Each row is where one point has got to under a steady rotation. How many ticks took it there?
The counts run from 0 to 777.
.19; .03; -.15; .10; -.19; .15; .31; .43; -.10; -.09; .07; .22; .04; -.25; -.09; -.03; -.13; -.36; -.04; -.09; -.18; .08; -.11; -.16; -.28; -.25; -.34; .02; -.15; -.16; -.30; .05; -.22; .11
293
.04; .16; -.09; -.02; .07; .17; -.11; -.38; -.13; .33; -.03; -.14; -.43; -.24; .04; .01; .23; -.16; -.14; .08; -.19; .18; .16; -.28; -.04; -.04; -.10; .16; -.13; -.32; -.02; -.39; -.04; -.26
748
-.22; .07; .09; .35; .21; -.32; .42; .08; .08; .22; .07; .14; -.27; -.08; .07; -.04; .07; .21; .26; .01; -.08; .41; .27; .13; -.21; .18; -.08; .07; .01; -.10; .03; .18; .06; .26
548
.00; -.12; -.25; .06; .02; .12; .24; .21; .26; -.17; -.35; -.18; .60; -.19; -.15; .21; .17; -.19; .18; -.16; .13; .03; -.07; .22; -.15; -.02; .11; .15; .32; -.07; -.15; .05; -.03; .06
75
-.21; -.13; .04; -.02; -.26; -.02; .46; .41; .12; .00; -.01; .24; .10; -.25; -.16; -.07; -.15; -.46; -.06; -.04; -.11; .17; .17; .02; .14; .04; -.21; -.02; -.07; -.33; -.20; .01; .16; .21
311
.12; .20; -.04; .06; .07; .02; -.09; -.49; -.15; .25; -.08; -.14; -.34; -.28; .03; .01; .15; -.02; .02; -.01; -.06; .23; .28; -.20; -.13; .13; -.05; .21; -.02; -.27; .11; -.40; .01; -.23
747
-.01; -.17; .08; .11; .02; -.02; .12; .35; .27; .21; .03; .14; -.45; .33; .07; -.06; -.05; -.17; -.14; .11; -.32; -.25; .04; -.20; -.10; .37; .15; .06; -.25; -.16; -.12; -.21; .16; -.07
569
.17; -.13; .05; .06; -.13; .13; .13; .29; .30; .20; -.03; .25; -.30; .36; .14; .01; -.16; .07; -.13; .10; -.10; -.20; .16; -.22; -.03; .55; .03; .06; -.06; -.02; -.07; -.18; .15; -.23
575
.24; .13; .42; -.04; .13; -.03; -.21; -.36; .06; .04; -.16; .00; -.09; .34; .10; .15; .20; .18; .11; -.05; .22; -.04; .22; .00; -.05; .07; .09; -.10; .01; .44; -.07; -.28; -.03; -.31
200
-.08; -.20; .09; .03; -.22; -.24; -.08; .11; -.04; .02; -.11; -.07; .45; .03; -.14; .12; .21; .23; -.03; .14; .01; -.33; -.08; .28; .20; .26; .33; -.17; .28; .29; .21; .17; .17; .02
631
.11; .06; -.35; -.02; -.43; .23; .12; .08; -.11; .05; -.09; -.11; .28; -.22; -.03; -.34; -.20; -.10; -.07; -.32; .05; -.20; -.04; .32; .15; .03; -.29; .03; .10; -.11; .32; .05; .09; .22
101
.08; -.19; .01; -.18; -.41; -.11; -.08; .17; -.15; .23; -.02; .01; .39; .06; .04; .09; .39; .12; -.20; .20; -.23; -.36; -.12; .17; .20; .23; .22; -.14; .18; .24; .08; .01; .05; .03
624
.12; -.10; .25; .24; .00; -.18; .07; .11; .31; .05; -.02; .07; -.33; .23; -.03; -.11; -.03; .01; .13; -.11; -.18; -.03; .29; -.07; -.33; .64; .11; .18; -.04; -.19; .10; -.16; .12; .01
567
.02; .03; .05; .30; .09; .20; -.33; .36; .04; -.23; .06; .10; -.18; -.11; -.29; .03; -.11; -.23; .14; -.31; -.28; -.34; .00; -.09; -.38; -.17; .00; .09; .24; -.07; -.08; .13; -.19; -.01
268
.13; -.17; .23; -.05; .13; .17; -.31; -.24; .06; .20; -.02; .24; -.29; .15; .16; -.10; -.13; .11; .01; -.15; .16; -.11; .23; .06; .22; .25; -.20; .06; -.30; .09; -.09; -.34; .18; -.40
191
.04; .30; .23; .07; -.21; .07; -.11; -.07; -.14; -.14; .08; .12; -.17; -.18; -.46; -.22; -.10; -.38; -.15; -.25; .06; -.23; .34; -.21; -.09; .01; -.26; .03; .05; -.10; .19; -.31; -.06; -.20
502
.31; -.04; .02; .17; -.16; -.05; -.05; .25; -.10; -.13; -.02; .19; -.02; .10; .08; .10; .18; .18; .06; .38; -.30; -.11; -.09; .24; -.41; .11; .33; .04; .13; .43; .09; .14; -.17; .11
38
.18; -.27; -.09; .00; -.11; .23; .07; .13; -.06; .00; .03; -.01; .26; -.40; -.13; .02; -.37; .10; -.21; .23; .36; -.20; -.28; .10; .11; -.20; -.27; .07; -.17; -.10; .09; .16; -.18; -.10
671
.15; -.33; -.39; .09; -.06; .35; .01; .26; .06; .00; -.23; .16; .27; -.27; -.11; .21; .06; -.32; .04; .01; -.16; -.06; -.24; .00; -.15; -.01; .12; .16; .03; -.25; -.35; -.05; .05; -.11
65
-.13; -.19; -.15; .30; .06; .13; -.32; .07; -.23; -.16; -.18; -.12; .27; .01; -.16; .10; -.05; .08; .31; -.02; .04; -.17; -.33; .15; -.07; -.07; .45; -.15; .12; .11; .03; .35; .23; .09
644
.18; .11; -.11; .15; -.23; .13; .39; .43; .01; -.03; .08; .37; .11; -.22; -.11; .08; -.26; .01; -.14; .06; .09; -.06; .06; -.10; -.17; -.14; -.41; .03; .08; .10; -.06; .20; -.25; -.09
288
.06; -.28; -.07; -.15; .15; .14; -.22; -.08; -.04; .29; -.06; -.33; .21; .10; .20; -.12; .21; -.02; .15; .06; .08; -.08; -.10; -.25; -.05; .29; -.01; -.11; -.26; -.51; -.18; .02; .32; .02
382
-.31; .00; .04; -.03; .28; .12; -.08; -.08; .30; .22; .02; -.16; -.28; -.24; .08; .03; .17; .06; -.08; .01; -.02; .08; .38; -.11; .25; .09; -.33; .13; .01; -.42; -.06; -.14; .12; -.33
760
.16; .08; -.47; -.12; -.29; .22; .17; .26; -.32; .17; .07; -.10; .23; .04; .14; -.25; -.06; -.31; -.29; -.17; .01; -.24; -.17; .12; .08; -.22; .03; .01; .08; -.07; .08; -.06; .14; .27
96
-.22; .19; -.18; .18; -.20; -.10; .28; .08; -.04; .13; -.20; -.16; .09; -.10; -.27; -.33; -.01; -.18; -.26; .14; .24; -.18; -.28; .08; .26; -.30; .01; -.25; -.24; .12; .31; .02; .26; .08
115
.10; -.28; -.31; .08; -.05; .20; .30; .33; .25; .14; -.33; .21; .43; -.21; -.10; .32; .14; -.11; -.13; .17; .11; -.03; -.15; .08; .00; -.12; .07; .09; .23; .16; -.14; .08; -.08; -.14
67
-.02; -.16; -.04; .28; -.05; .26; -.19; .17; -.03; -.29; -.03; .25; -.06; -.10; .05; .02; -.03; .21; .37; .15; -.42; .10; .03; .45; -.29; .19; -.06; .05; .06; .11; -.14; .27; .13; .13
34
-.14; -.20; .46; .00; .08; .11; -.18; .11; .19; -.14; .00; .12; .17; -.01; .01; .09; .26; .11; .35; -.04; -.27; .03; .37; .10; -.14; .27; -.21; -.21; .12; -.12; -.23; .26; .12; .12
10
.11; .00; -.05; .12; .19; -.07; -.31; -.09; -.23; -.18; -.06; -.11; .05; .10; .13; -.17; .07; .29; .27; .22; .15; .08; -.27; .42; -.03; -.16; .14; -.23; -.27; .34; -.11; .19; .29; -.01
416
-.02; .14; .05; .18; -.08; -.35; .57; .27; .06; -.06; -.10; .09; .25; -.22; -.23; .02; .16; -.34; .07; -.03; .00; .25; -.02; .00; -.31; -.19; -.07; -.08; -.04; -.02; -.22; .09; -.15; .29
302
.24; -.27; .02; -.28; .02; .27; -.29; .02; -.02; .40; -.03; -.29; .09; .23; .31; -.18; .14; .06; -.02; .01; .02; -.22; .00; -.19; .13; .16; .00; -.18; -.12; -.32; -.10; .04; .17; .06
389
-.10; .09; .05; .03; .22; .18; .10; -.22; -.13; -.09; -.15; -.05; -.02; .01; -.04; -.20; -.18; -.31; .20; -.25; .43; .35; .22; .35; .02; -.36; .14; .00; .02; .04; .07; -.05; .27; .25
710
.23; -.18; .20; .05; -.04; -.11; -.39; -.28; -.01; -.27; -.26; -.10; .08; -.39; -.25; .13; -.08; .22; .18; .17; .13; .06; -.07; .41; .08; .08; .04; .03; -.11; .10; -.06; -.12; -.06; -.35
435
-.13; -.01; .11; .07; .44; -.20; .20; -.18; -.01; .40; .01; -.29; -.17; .06; .35; -.09; .04; .25; .13; -.03; .33; .33; -.14; .24; .02; -.19; -.06; .07; -.27; .02; -.02; .08; -.05; .14
164
.11; -.20; -.20; -.03; -.11; .22; .09; .18; .27; -.20; -.25; -.14; .54; -.22; -.13; .14; -.03; -.17; .16; -.23; .09; -.04; .01; .25; -.07; .14; -.06; .18; .35; -.21; -.04; .01; -.01; -.04
76
-.08; -.02; -.49; -.11; -.10; .35; .27; .41; -.09; -.03; .00; -.10; .31; .02; .12; -.14; -.07; -.28; -.24; -.11; .10; -.19; -.17; .19; .17; -.28; -.08; .00; .06; -.13; -.05; .06; .22; .19
90
.30; -.17; -.23; -.29; -.29; .26; .17; .34; .16; .01; -.09; -.13; .44; -.04; .01; .11; -.06; -.22; -.30; -.03; .06; -.30; .00; .05; .07; -.02; .07; .18; .33; -.10; .03; -.09; -.19; -.02
78
-.12; .19; -.14; .26; .20; .03; -.01; -.15; -.25; -.14; .21; .15; .11; -.28; -.14; -.05; -.12; -.10; .14; -.52; .26; -.04; .15; .39; -.03; -.15; -.35; .22; .09; .09; .12; -.08; .00; -.05
483
.10; .20; .05; -.15; .25; -.15; -.07; -.04; -.27; -.23; .27; -.20; .14; -.02; .00; .18; -.02; -.10; -.09; -.29; .28; -.14; .09; .31; -.11; -.30; .15; .32; .32; .12; .13; -.21; -.29; -.02
470
-.37; .17; .13; .07; .04; -.14; .49; .29; .06; .23; .24; .09; -.30; -.15; .15; .03; -.04; .20; -.19; .24; -.06; .24; .31; -.05; .07; -.02; -.24; -.03; .05; -.15; .05; .21; -.03; .13
540
-.29; .19; .03; .11; .50; -.16; -.07; -.28; .19; .13; -.06; -.32; -.19; -.10; .03; .09; .45; -.06; .12; -.02; .03; .19; .25; -.15; -.13; -.05; .00; .03; .03; -.30; -.08; -.14; .10; -.22
758
.11; -.18; .19; -.11; .19; -.13; .02; -.13; -.12; -.04; -.10; -.28; .25; -.18; -.18; -.14; .05; -.53; .10; -.12; .38; .10; -.04; .22; -.15; -.38; .20; .04; -.15; -.16; .00; -.04; -.11; .28
692
